In the data rows, the value 50 means zero.
Here are some points, each followed by its number:
[46 49 40 44 49 32 75 85 58 51 50 43 30] 0
[63 66 70 62 65 71 33 21 51 47 33 44 40] 1
[58 63 65 71 61 64 25 30 56 45 47 39 38] 2
[50 44 40 55 43 29 20 28 48 49 56 65 52] 3
[50 51 44 46 42 36 46 45 42 38 45 49 56] 4
[46 52 54 57 58 65 87 85 52 46 48 39 43] 5
[50 38 48 41 39 26 21 34 35 45 46 59 63] 6
[64 43 66 61 49 67 98 85 50 55 35 53 41] 7
[56 38 41 39 45 37 24 26 38 50 48 64 63] 8
[52 45 53 35 35 37 30 21 32 53 42 56 65] 9
[46 42 50 47 41 21 09 39 35 45 45 65 73] 10
[56 65 56 72 63 66 28 30 58 36 50 44 35] 11
[48 47 45 47 46 37 58 75 60 56 58 58 43] 12
[51 49 47 52 53 50 43 39 59 60 66 57 52] 13
[51 50 59 57 54 57 53 48 67 68 59 46 42] 14
[50 56 50 55 53 49 64 77 60 49 51 48 37] 15
[48 41 44 37 43 40 29 32 50 60 58 62 67] 16
[53 47 49 52 55 47 29 40 51 53 58 59 58] 17
[52 36 54 38 56 75 99 86 46 52 34 38 52] 18
[39 54 50 57 55 75 90 76 44 36 50 37 38] 19
[41 51 51 56 56 58 66 60 59 53 59 38 43] 20
[37 55 47 55 55 66 90 84 48 47 51 34 36] 21
[47 41 43 35 51 33 17 33 51 71 69 50 55] 22
[38 46 45 66 56 61 82 91 55 35 57 46 34] 23
[58 62 76 78 66 81 68 49 46 45 35 48 42] 24
[37 45 31 36 44 53 67 75 63 66 61 40 52] 25
[53 42 47 47 51 70 99 91 71 61 58 55 53] 26
[52 59 82 83 81 68 37 59 54 43 42 41 36] 27
[55 62 73 73 66 75 47 48 50 47 37 44 39] 28
[43 48 36 43 38 34 28 20 45 41 56 62 57] 29
[67 73 75 52 66 87 44 10 37 59 34 33 48] 30
[37 53 41 55 49 60 77 82 55 39 55 42 45] 31
[49 46 43 45 43 27 36 60 39 44 51 56 54] 32
[53 60 60 51 52 63 34 23 61 65 54 48 44] 33
[50 35 50 45 37 23 22 33 34 38 39 56 62] 34
[53 59 63 69 65 73 67 61 50 43 43 42 36] 35
[54 52 76 76 65 99 64 51 49 45 31 47 51] 36
[54 61 66 68 58 69 57 59 56 47 50 46 48] 37
[72 70 74 70 56 66 30 24 49 50 38 41 40] 38
[43 50 43 41 53 54 99 92 55 46 48 44 42] 39
[39 49 34 38 47 30 52 66 55 53 59 42 49] 40
[51 57 57 66 59 63 49 54 59 51 53 53 43] 41
[53 45 45 37 40 40 51 52 61 72 63 57 55] 42
[34 41 31 57 50 42 57 86 65 35 59 44 47] 43
[51 49 44 46 46 32 66 88 65 54 54 40 39] 44
[45 48 45 51 50 46 53 52 70 63 67 43 44] 45
[54 62 67 63 63 78 55 39 45 46 42 45 39] 46
[52 37 40 41 44 23 19 37 43 47 46 65 71] 47
[52 57 57 53 55 70 56 45 43 53 54 49 55] 48
[48 55 43 50 52 41 56 61 55 45 48 39 29] 49
[49 47 51 34 44 34 24 16 35 53 45 56 69] 50
[58 63 67 60 62 92 77 52 43 55 50 39 49] 51
[53 39 50 51 46 28 16 39 48 42 38 61 68] 52
[67 74 76 50 60 89 55 13 39 58 34 42 42] 53
[48 55 60 57 62 71 74 72 50 51 44 39 46] 54
[49 45 32 36 32 37 30 34 56 57 70 76 64] 55
[48 48 47 44 45 22 17 27 40 44 41 53 65] 56
[45 42 50 36 43 39 21 25 40 62 49 56 70] 57
[47 45 38 43 37 37 68 71 57 61 60 44 43] 58
[53 55 68 56 59 66 53 41 39 55 41 48 46] 59
[46 44 51 36 34 27 22 33 27 47 41 57 68] 60
[43 52 27 35 34 31 40 60 74 63 77 40 45] 61
[39 43 32 40 36 42 33 24 66 60 76 53 49] 62
[54 49 47 46 38 23 26 32 38 41 43 56 58] 63
[44 42 33 50 41 30 21 30 50 46 61 64 52] 64
[54 63 70 76 69 77 54 45 47 42 42 42 34] 65
[49 50 48 36 43 27 20 20 35 47 37 54 69] 66
[39 54 45 57 55 73 97 85 52 42 55 40 42] 67
[69 66 64 77 56 76 44 31 53 44 37 52 33] 68
[51 53 46 54 52 40 46 61 64 50 50 43 35] 69
[45 57 61 66 65 86 74 60 47 42 50 40 49] 70
[52 47 42 26 38 33 30 27 25 43 28 53 73] 71
[42 50 46 36 42 39 26 22 49 66 64 51 53] 72
[46 42 33 47 47 42 60 83 68 52 55 40 44] 73
[56 39 34 43 44 25 20 42 46 35 46 59 68] 74
[49 60 66 78 65 80 60 55 50 36 48 43 31] 75
[46 57 63 67 58 53 37 41 44 36 44 43 44] 76
New points follow, each followed by the number of its nearest point above by angle.
[48 50 49 48 52 49 88 92 57 55 53 48 40] >> 39
[61 68 62 69 59 63 28 31 54 45 42 42 35] >> 2
[57 50 52 60 47 68 98 79 53 54 47 57 43] >> 7
[62 57 63 64 58 70 70 59 53 52 44 46 39] >> 35
[51 38 45 43 43 52 58 48 42 48 42 59 57] >> 71
[53 59 70 63 67 82 52 36 49 54 41 42 41] >> 46
[43 49 40 42 44 28 38 50 48 44 57 55 57] >> 32
[48 57 58 68 59 63 41 47 55 49 56 54 45] >> 41
[48 53 47 39 50 53 99 87 53 55 45 43 44] >> 39
[52 60 48 65 55 51 23 33 60 37 56 51 41] >> 11
[41 45 31 35 46 56 78 87 56 62 46 32 51] >> 25
[56 51 54 47 51 43 37 41 47 57 60 63 51] >> 17
[49 48 47 37 46 44 49 44 32 44 35 48 62] >> 71
[52 54 68 61 62 70 50 37 44 57 42 49 55] >> 59
[54 40 36 32 33 37 31 36 46 54 64 80 66] >> 55
[38 44 38 29 47 52 66 77 69 75 57 45 62] >> 25
[41 44 36 49 41 35 26 38 77 68 84 56 46] >> 62
[50 46 45 35 37 30 27 37 23 42 44 60 65] >> 60
[42 56 60 55 61 84 81 52 44 42 45 41 40] >> 70
[53 39 43 37 37 36 27 25 38 46 48 69 66] >> 8
[53 50 65 58 62 71 52 41 46 59 47 53 52] >> 59
[59 41 52 33 39 45 69 64 66 84 62 55 51] >> 42
[33 43 31 36 37 33 28 30 47 38 54 59 65] >> 29
[43 39 47 56 59 63 91 90 56 44 36 38 45] >> 5
[51 44 61 47 60 75 92 74 46 52 36 38 48] >> 18
[57 45 41 45 46 40 47 55 49 39 45 57 60] >> 74
[48 45 41 50 45 54 44 32 51 40 51 64 54] >> 29
[55 49 35 45 37 21 28 24 41 32 44 57 63] >> 63
[61 68 71 65 61 90 59 29 43 53 40 42 39] >> 46
[49 45 39 20 39 56 44 07 47 75 63 54 56] >> 72
[44 59 77 47 68 72 90 64 35 58 41 31 43] >> 54
[43 43 44 48 46 34 43 58 56 60 70 55 44] >> 61
[41 52 47 42 55 58 99 90 51 48 48 43 44] >> 39
[46 48 41 37 48 28 55 58 48 48 46 44 42] >> 40
[49 51 50 51 55 70 65 45 52 52 53 45 42] >> 51
[64 61 71 62 61 73 67 52 48 48 41 43 41] >> 24
[53 47 37 35 37 35 43 54 62 65 69 57 58] >> 42
[49 48 45 44 44 40 46 46 37 41 42 48 52] >> 4
[48 38 37 36 39 38 43 47 50 51 54 61 60] >> 55
[47 57 60 64 63 62 62 64 50 49 49 46 36] >> 35
[51 42 42 33 41 32 46 69 65 69 64 45 43] >> 61
[53 48 49 44 50 22 49 72 57 66 55 36 40] >> 44
[39 48 31 43 41 22 24 25 44 37 56 53 64] >> 29
[48 55 50 56 50 42 21 31 48 42 50 50 61] >> 56
[50 52 42 51 56 32 80 84 49 40 36 33 33] >> 0
[40 53 52 69 60 65 84 99 61 40 53 52 39] >> 23
[56 46 50 29 46 31 31 38 59 87 68 52 45] >> 22
[41 45 34 48 51 34 36 59 44 37 47 52 54] >> 32
[49 51 51 58 48 43 33 41 49 38 45 55 57] >> 52
[49 49 48 41 44 22 16 32 40 44 49 54 63] >> 56
[50 41 44 36 45 38 28 33 50 67 67 66 63] >> 16
[59 45 43 43 45 36 54 64 64 56 57 54 52] >> 12
[58 49 61 51 42 63 99 80 56 54 33 56 47] >> 7
[48 46 39 36 49 25 07 29 39 44 45 54 63] >> 56
[33 49 33 40 45 52 64 63 69 66 77 53 51] >> 25
[49 54 53 52 57 63 86 76 54 48 46 44 39] >> 5
[42 43 35 46 46 31 26 41 71 61 75 50 47] >> 62
[50 42 48 54 46 40 48 50 80 73 64 50 38] >> 45
[51 37 50 39 52 63 79 69 46 51 38 50 60] >> 18
[53 44 42 27 34 35 25 28 43 57 60 69 65] >> 16
[46 48 36 42 49 31 23 17 57 59 66 53 47] >> 72
[49 62 44 55 52 56 26 33 48 37 48 46 51] >> 11
[48 46 51 49 47 51 72 70 53 58 57 54 55] >> 26
[48 32 47 32 33 47 52 42 64 77 82 67 62] >> 42
[44 51 52 42 48 44 43 38 50 57 52 54 54] >> 72
[52 46 43 35 46 32 28 35 61 79 72 55 47] >> 22
[52 46 37 33 40 33 40 54 59 64 64 55 57] >> 42
[44 44 30 45 47 34 29 41 68 62 78 57 49] >> 62
